Here are some rows, each followed by its group. Rows of different groups can look alike.
[ 26  44  57  55  33  -7 -50 -74 -76 -63 -33  18  67  95  99  81  50  13
 -22 -47 -61 -63 -54 -36] 1
[-42  -6  40  62  61  40   6 -24 -43 -55 -57 -46 -22  -3  10  15  17  15
  14  11   9   5   1  -4] 2
[ 37  -4 -65 -82 -59 -16  31  57  61  51  30   4 -19 -27 -26 -20 -11  -4
   3   6   7   5   5   1] 2
[ 58  73  11 -49 -77 -74 -49 -20   3  19  32  37  27  15   1 -10 -15 -15
  -9  -5   0   5   4   3] 3
[ 38  83  83  56  29   4 -16 -30 -35 -35 -31 -20  -6   4   6   3  -1  -1
  -1   1   2   3   3   1] 3
[ 50   6 -15 -13  -1   8  14  12   5   0   0   1   4   7   6   2  -2  -4
  -6  -3  -2   0   1  -1] 4
[-51 -42 -23 -16 -11  -2  14  24  26  18   0 -19 -29 -26 -11   4  13  14
   8  -1  -5  -8  -6  -2] 5
[-15 -31 -23 -11  -9  -8  -2   8  16  23  29  24  10  -6 -15 -21 -17  -8
   4  10  12  11   5  -3] 3
[ -44    2   68  101   96   54  -13  -73 -109 -127 -127 -101  -43   12
   51   74   77   66   48   26    8   -8  -20  -26] 2
[ 44   7 -60 -86 -73 -31  15  48  59  58  48  26   3 -14 -23 -25 -22 -17
 -10  -4   2   5   6   5] 6
[-98 -90 -49  -9  22  44  46  34  19   5  -6 -12 -14 -15 -16 -18 -17 -16
 -11  -3   4   8  11  11] 6
[  8  17  33  33  14 -16 -41 -51 -44 -30  -5  28  51  54  44  22  -1 -20
 -31 -31 -25 -15  -4   6] 4
[ -6  26  33   7 -34 -74 -85 -63 -27  19  66  96  87  49  -1 -41 -64 -61
 -41  -9  23  39  42  30] 1
[  30   80   65    8  -48  -89 -101  -83  -55  -26   10   46   67   71
   59   37   14   -9  -27  -35  -38  -32  -21  -12] 5
[ 31  -6 -31 -25  -1  23  33  25  11  -2  -9  -9  -4   3   5   1  -2  -5
  -5  -4   1   3   3   3] 7
[ 27  55  44  12 -22 -55 -75 -76 -64 -48 -24  11  42  61  66  58  43  25
   7 -10 -25 -33 -37 -34] 1
[-12 -33 -23  -7   5  11  10   3  -1  -4  -3   2   9  10   8   4  -1  -6
  -7  -5  -2   0   2   1] 4
[ 57  56  -8 -59 -78 -69 -38  -5  20  35  47  43  26   7 -10 -19 -21 -18
 -11  -3   4   7   5   2] 3
[  6  -8 -17  -3  17  31  30  18   6   2   2   5  10  12   7   0 -10 -13
 -13 -10  -5  -2   1   1] 3
[-28   5  12 -14 -36 -28  12  56  77  69  25 -45 -93 -90 -44  21  69  77
  45  -8 -54 -71 -50  -6] 1
[ 45  56  35  13  -1 -15 -34 -48 -58 -64 -63 -45 -19  10  31  43  48  46
  40  31  21   7  -5 -16] 5
[ 25  -4 -50 -51 -18  23  50  50  34  16  -5 -22 -28 -23 -15  -5   4   8
  11   8   6   3  -3  -5] 2
[-46 -58 -30   1  20  27  22   9  -1  -8  -9  -5   4   8   8   5   0  -5
  -6  -6  -2   1   2   0] 4
[-76 -64 -16  31  56  60  42  16  -3 -14 -20 -20 -16 -15 -16 -21 -22 -20
 -16  -5   4  11  14  17] 3
[ 19  14  17  -1 -32 -62 -73 -61 -36  -8  27  59  66  55  35   7 -16 -30
 -34 -28 -16  -3   4  12] 1
[-60 -61 -33  -5  14  27  29  21  10   0  -9 -10  -4   0   4   4   0  -2
  -4  -5  -3  -1   0   0] 5
[-44 -19  18  43  52  49  31  10  -6 -16 -22 -20 -17 -11 -11  -9 -10  -8
  -2   4   7  11   9   5] 2
[-51 -37 -32 -43 -48 -22  28  68  76  56   8 -54 -81 -62 -12  37  63  50
  13 -28 -50 -43 -17  14] 1
[ 21  34  53  63  57  31  -8 -42 -59 -67 -65 -42  -7  21  40  51  51  46
  36  25  11  -2 -14 -26] 4
[ 24 -36 -34   1  30  41  33  15   0  -8  -8   0   5   7   5   3  -3  -7
  -8  -6  -2  -1   1   0] 7
[  14   28   17  -18  -54  -64  -35   17   67   98  100   52  -27  -89
 -110  -81  -22   42   82   84   48   -5  -53  -74] 1
[ 37  23  -2  -7  -5  -7 -13 -17 -16 -11   0  12  23  24  18   9  -2  -7
 -10  -6  -5  -2  -1   0] 6
[-68 -30  33  74  84  67  26 -16 -48 -72 -86 -84 -61 -39 -16  -3   9  16
  21  25  26  21  16   9] 2
[-71 -86 -39  15  47  53  37  15  -1  -9  -9  -3   4   8   7   2  -2  -7
  -5  -6  -4   1   1   1] 3
[ 30   1 -30 -23   5  28  34  23  12   4   3  10  15  17  13   8   0  -5
  -8  -6  -4  -3   0  -2] 3
[  8  62  89  74  38  -3 -32 -40 -29  -9  16  34  32  19  -7 -29 -41 -37
 -22   1  20  31  29  17] 4
[ 16  50  71  70  58  35   4 -20 -31 -32 -25  -7  13  25  28  22  11   3
  -7  -8 -11 -12 -10  -9] 7
[ 21  -7 -49 -50 -20  20  48  49  38  22   3 -15 -23 -24 -18 -12  -3   4
   8  10  11   6   2  -2] 2
[ 12  44  42  12 -29 -71 -93 -87 -61 -25  20  68  94  93  71  36  -2 -34
 -51 -54 -47 -31 -12   4] 1
[ 20  37  56  63  54  28 -10 -40 -55 -58 -50 -25   9  34  50  51  45  34
  20   8  -7 -16 -25 -28] 4
[ 20 -16 -60 -60 -31   9  40  52  51  46  38  23   6  -8 -21 -28 -29 -24
 -18 -10   1   7  12  11] 6
[  14   71   78   32  -30  -83 -104  -87  -50   -7   42   80   84   59
   21  -20  -48  -57  -48  -23    1   23   35   34] 4
[ 58  39 -30 -69 -69 -43  -8  19  34  37  37  27  12   2  -8 -13 -16 -16
 -11  -8  -2   1   1   2] 3
[-67 -67 -44 -19   2  23  35  33  22   8  -4 -11 -10  -2   5   6   5   0
  -4  -6  -4  -1   0   1] 5
[  35   14   23   26   19   11    2   -7  -23  -44  -76 -102 -106  -92
  -67  -37   -5   18   36   50   56   61   59   54] 5
[ 35  -5 -63 -77 -54  -9  34  55  54  44  23  -1 -20 -26 -26 -18 -11  -1
   5   6   7   6   2  -1] 2
[-66 -24  38  71  74  49   5 -37 -66 -87 -99 -89 -60 -29  -5  13  23  29
  31  32  28  24  14   6] 2
[-11   2  34  46  35   7 -26 -43 -45 -37 -21   4  26  34  30  18   2 -10
 -17 -18 -12  -6   1   4] 7
[ 35  62  63  55  49  37  18  -1 -14 -20 -20 -14  -3   0  -1  -3  -7 -10
  -8  -4   0   1   1   4] 3
[-50 -37   5  41  58  53  32   7  -8 -17 -18 -14  -7  -5  -5 -10 -15 -14
 -12  -6   3   8  11  12] 3
[-11  -2  -6  -5   6  24  31  27   9  -9 -30 -40 -30 -10  13  30  36  29
  15  -5 -20 -27 -26 -17] 6
[ 12 -27 -27  -5  14  25  23  13   1  -5  -6  -2   6   8   9   3  -2  -6
  -7  -5  -2   1   2   0] 7
[ -43  -25  -24  -44  -54  -31   26   74   89   68   12  -64 -101  -81
  -20   47   81   69   23  -35  -67  -62  -26   20] 1
[-37 -22  22  52  57  38   4 -23 -40 -44 -42 -24  -5   6  13  12   7   3
   1   2   1   0   0   0] 7
[ 26 -34 -35   0  29  41  32  15   2  -6  -8  -2   5   8   9   3  -3  -5
  -6  -5  -3   0   1   0] 7
[ 31  -2 -34 -28   0  26  35  25  13   5   3   8  14  16  12   7   0  -6
  -7  -6  -4  -4  -1  -2] 3
[ 35  -3 -60 -73 -52 -14  27  49  54  52  45  28   5 -10 -20 -25 -26 -23
 -15  -7   2   6   7   6] 6
[-45 -59 -31   2  23  29  24   9  -1  -9 -10  -4   3   9   7   4  -2  -6
  -6  -4  -3   0   1   0] 4
[ 16 -19 -41 -26   5  31  41  32  21  10   6   7   9   8   3  -4 -11 -16
 -17 -12  -7   0   3   5] 3
[ 46  17 -43 -78 -83 -63 -24  14  38  51  54  41  18  -1 -15 -19 -20 -15
  -7  -1   4   5   4   1] 6
[ 24  -5 -51 -50 -16  25  50  50  34  15  -7 -24 -28 -24 -14  -5   5   9
  12  10   6   1  -3  -5] 2
[-11  16  25   1 -35 -70 -80 -56 -19  22  67  92  78  40  -8 -45 -62 -54
 -31   1  25  40  38  21] 1
[ -2 -26 -28 -19 -12  -2   8  17  20  20  15   9   1  -5  -7  -8  -5  -4
   1   0   3   1  -1  -3] 3
[ -3  17  24   6 -30 -68 -88 -76 -44  -2  49  93 104  82  42  -4 -43 -64
 -64 -47 -18  10  28  38] 1
[ 11  -3  -5 -15 -29 -37 -33 -18  -3  11  24  30  25  14   3  -7 -12 -13
  -9  -2   1   4   4   1] 1
[ 22   2  -7 -19 -28 -30 -21  -9   3  11  18  19  16   9   0  -6  -8 -10
  -8  -3   1   1   1   0] 1
[ 34   2 -31 -36 -18  10  30  32  22  10   0  -4   0   5   7   4   2  -4
  -6  -7  -3  -1   1  -1] 3
[ 34   0 -55 -75 -64 -34   3  27  39  41  39  26  10  -1 -10 -14 -15 -13
  -9  -4  -1   1   2   2] 6
[ 29 -46 -40   5  42  51  38  14  -1  -9  -9  -2   7   9   8   2  -2  -5
  -8  -6  -2   0   2   0] 3
[  7   8  20  39  53  51  34  13  -2  -9 -11  -4   3   9   9   2  -2  -8
  -7  -5  -1   0   1   0] 3
[-15  34  58  39   6 -18 -17   3  23  35  28  -5 -43 -67 -64 -32   6  42
  54  43  13 -20 -42 -43] 4
[ 15   3  -6   5  21  27  19   3  -9 -16 -16  -7   2   8  11   5   2  -2
   0   1   2   2   2   0] 7
[ 3 -7 -3 16 35 42 34 18  5  0  2  8 16 17 12  7 -1 -7 -8 -6 -4 -2 -1 -2] 3
[ 31  -1 -33 -29  -3  24  34  27  15   6   3   8  12  15  14   7   0  -5
  -9  -7  -5  -4   0  -1] 3
[-56 -61 -31  -2  18  27  26  14   2  -6 -10  -7  -2   2   4   3   0  -3
  -5  -4  -1   0   0   1] 4
[-33   8  53  66  52  14 -35 -71 -86 -89 -75 -35  13  50  69  68  52  29
   6 -13 -24 -28 -27 -21] 2
[ 42  41  28  22  15   1 -22 -42 -56 -63 -65 -47 -20   7  27  37  42  41
  38  30  22  12   0 -11] 5
[-79 -68 -59 -50 -30   0  28  35  26   8 -11 -24 -22 -10   2  10  11  10
   5   3   1   1  -1  -2] 6
[ 19  35  45  50  54  49  32  11  -1  -8  -7  -2   6  10   6   0  -6  -9
 -11  -9  -5   0   1   0] 3
[-41 -15  21  42  49  43  25   3 -11 -20 -24 -23 -16 -10  -6  -5  -3  -2
   1   6   6   9   7   3] 2
[ -24  -10  -16  -47  -63  -41   20   76   97   79   20  -65 -113  -95
  -33   44   88   83   34  -29  -74  -76  -38   15] 1
[ -10    0  -14  -47  -67  -46   16   75   98   85   28  -58 -111 -102
  -41   36   86   88   44  -21  -69  -76  -47    5] 1
[10 12 21 37 49 48 35 15  1 -4 -3  2 10 11 10  2 -3 -8 -9 -7 -5 -2  1  0] 3
[ 29 -44 -40   6  41  49  36  15  -2  -8  -8  -2   6  10   8   3  -3  -7
  -6  -5  -3   1   2   0] 3
[-10 -32 -23  -7   3   9   7   3  -1  -4  -2   3   8  11   8   2  -2  -6
  -5  -4  -2   1   0   0] 5
[-57 -32  15  50  66  63  43  15  -5 -19 -27 -29 -26 -21 -17 -16 -14 -11
  -4   4   9  12  11  10] 6
[-32  -8   3 -12 -35 -42 -23   9  35  47  38   2 -40 -61 -56 -24  15  44
  53  38  11 -19 -37 -37] 5
[  23   28   12  -25  -60  -69  -39   19   68  100  103   51  -31  -94
 -112  -82  -19   44   85   85   49   -6  -54  -77] 1
[-17 -15   0  -5 -26 -48 -57 -42 -17  13  41  59  53  31   5 -17 -30 -31
 -19  -5   6  12  13   8] 1
[ -44    3   68   99   92   49  -16  -73 -107 -127 -127  -99  -41   12
   51   72   74   63   46   25    8   -9  -19  -26] 2
Which 4 groups are nearest to each row below, nearest first, going by the average distance to the group's rows?
[ 12  22  36  49  56  51  30   8  -7 -13 -13  -7   2   6   8   4  -2  -5
  -6  -3   0   2   1   1] ~ 7 3 4 2
[-31 -14  -2 -14 -35 -44 -31  -4  24  40  43  19 -16 -42 -49 -32  -4  24
  38  38  21  -2 -22 -31] ~ 6 3 5 7
[-41 -10   5 -10 -27 -24   6  39  55  47  12 -44 -80 -78 -40  12  51  62
  40   1 -35 -51 -39  -9] ~ 6 5 3 7
[-33   5  19   0 -23 -21  10  46  65  57  17 -44 -87 -86 -44  16  59  73
  44  -3 -46 -62 -47 -10] ~ 6 5 3 7
[-55 -40   7  46  61  52  26  -2 -20 -31 -34 -28 -14  -8  -3  -4  -6  -6
  -3   2   7  10  11   8] ~ 7 3 4 2
[ 57  44 -23 -71 -84 -67 -28  10  34  48  52  40  18  -2 -14 -23 -22 -16
  -9  -1   2   5   5   2] ~ 6 3 7 1
[ 45  15  -3 -11 -13  -8   0   4   6   7   6   6   5   4   1  -2  -3  -4
  -3  -3   0   1  -1  -1] ~ 7 3 6 4
[-64 -50  -3  40  62  57  34   6 -12 -23 -27 -23 -17 -14 -12 -13 -14 -11
  -9  -1   6  13  14  13] ~ 7 3 4 2
[-43 -22  -9 -18 -30 -26   1  31  46  43  16 -29 -62 -65 -39   1  35  48
  38  10 -17 -33 -32 -15] ~ 6 5 3 7
[ 21  48  59  41   8 -32 -61 -62 -41  -5  42  90 104  89  46  -5 -49 -77
 -82 -62 -28   9  36  55] ~ 4 7 3 1
[-62 -57 -34 -15   1  18  30  32  24  10  -5 -14 -14  -6   4   6   4   2
  -4  -6  -7  -4   0   2] ~ 7 3 6 5
Which 3 other groups have their centres nearest to the centre of group 4, nearest first?
7 5 3
Which 5 groups are nearest to each row below, nearest first, going by the average distance to the group's rows?
[ 46   7 -65 -95 -85 -42  13  53  65  64  49  22  -7 -21 -27 -23 -16 -10
  -4   1   2   2   3   2] ~ 6 3 7 5 1
[ 39  -3 -66 -87 -69 -24  27  57  62  56  37   7 -15 -27 -27 -21 -13  -6
  -1   5   6   5   3   0] ~ 6 3 7 5 2
[  7 -23 -56 -49 -17  23  50  57  49  40  29  12  -3 -16 -24 -27 -29 -21
 -12  -3   6  11  14  11] ~ 6 3 7 5 4
[ 23  25  32  21  -2 -31 -54 -59 -48 -29   1  38  61  65  53  27   1 -23
 -36 -39 -32 -21  -6   5] ~ 7 4 3 5 1
[-23 -26 -25 -11  14  37  50  46  36  25  15   3  -8 -17 -23 -25 -24 -18
  -9   1   9  12  13  10] ~ 3 7 6 4 5
[ 38  30  18  -4 -31 -51 -56 -42 -19   6  34  56  55  40  14 -13 -31 -35
 -30 -16   0  11  15  15] ~ 3 7 4 6 1
[ 14  -6   7  13   6 -10 -25 -34 -38 -44 -50 -48 -32 -14   9  29  45  58
  59  51  38  22   2 -17] ~ 7 5 4 2 3
[ 38  56  38  13 -11 -33 -52 -61 -61 -60 -52 -31   0  27  45  54  54  47
  35  21   5  -8 -21 -30] ~ 7 5 4 3 2
[ -45   -5   61   99  100   58   -7  -71 -109 -127 -127 -103  -38   21
   64   86   86   69   46   18   -3  -20  -29  -31] ~ 2 7 4 5 3
[  6  15  33  35  19 -11 -38 -50 -48 -34 -12  21  44  53  46  28   7 -12
 -25 -29 -27 -20 -10   0] ~ 7 4 3 5 6
[ 24  36  34  15 -14 -48 -73 -77 -68 -52 -28   6  40  62  66  61  45  27
   8 -10 -22 -32 -37 -35] ~ 7 4 5 3 1
Group 3 spreads out most along one direction. Which 3 other groups' directions of most spread are closest to that one, closest first?
6 2 4
Which 4 groups are nearest to each row below, nearest first, going by the distance to the centre of the group?
[-59 -46 -34 -33 -28  -5  29  54  55  37   4 -35 -51 -36  -6  23  35  27
   4 -17 -27 -24 -10   7] ~ 6 5 3 1
[  7  48  50  14 -36 -80 -99 -83 -46  -1  52  97 108  83  40  -9 -50 -70
 -69 -48 -18  12  33  42] ~ 1 4 3 7
[ 10 -27 -24  -6  12  22  21  12   1  -4  -6  -1   6   9   6   3  -3  -7
  -6  -5  -3   0   1   0] ~ 3 7 6 4
[-36   7  56  74  60  21 -30 -70 -89 -96 -85 -49   1  40  62  67  56  36
  16  -1 -15 -24 -25 -23] ~ 2 4 7 5
[  5  65  92  66  21 -28 -58 -58 -41 -18   8  26  25   8 -12 -24 -28 -19
   0  17  26  24  15  -2] ~ 4 5 7 1
[ 33   3   4   8   9  10   9   2 -13 -33 -61 -77 -73 -58 -34 -12   8  22
  31  40  43  41  40  34] ~ 2 5 7 3
[  22   42   42   15  -25  -59  -68  -44   -2   47   97  120   91   34
  -32  -82 -102  -86  -43   10   55   77   71   42] ~ 1 4 3 6
[ 20 -35 -32   0  26  38  31  15   1  -7  -7  -2   6   8   8   3  -1  -5
  -5  -4  -2  -1   0   1] ~ 3 7 6 4
[ 30  -5 -57 -62 -34   7  42  53  44  30  10 -10 -24 -25 -20 -13  -3   3
   7   9  10   6   0  -4] ~ 6 3 5 1
[  9  69  97  79  38  -8 -42 -52 -42 -24  -2  20  25  16  -1 -19 -27 -25
 -12   4  17  24  19  12] ~ 4 7 5 3
Group 1 spreads out most along one direction. Which 3 other groups' directions of most spread are closest to that one, closest first?
4 5 7
Which 5 groups are nearest to each row below, nearest first, going by the distance to the centre of the group?
[ 31  -1 -17 -18 -15  -6   3   7   5   4   3   5   7   6   5   1  -3  -5
  -7  -4  -1   0   1   1] ~ 3 6 5 7 4
Which 4 groups are nearest to each row below, nearest first, going by the distance to the group's nearest row?
[-23 -23 -11   3  14  19  17  12   4  -5 -11 -16 -10  -2  10  19  22  19
   9  -4 -14 -24 -25 -18] ~ 6 4 5 7
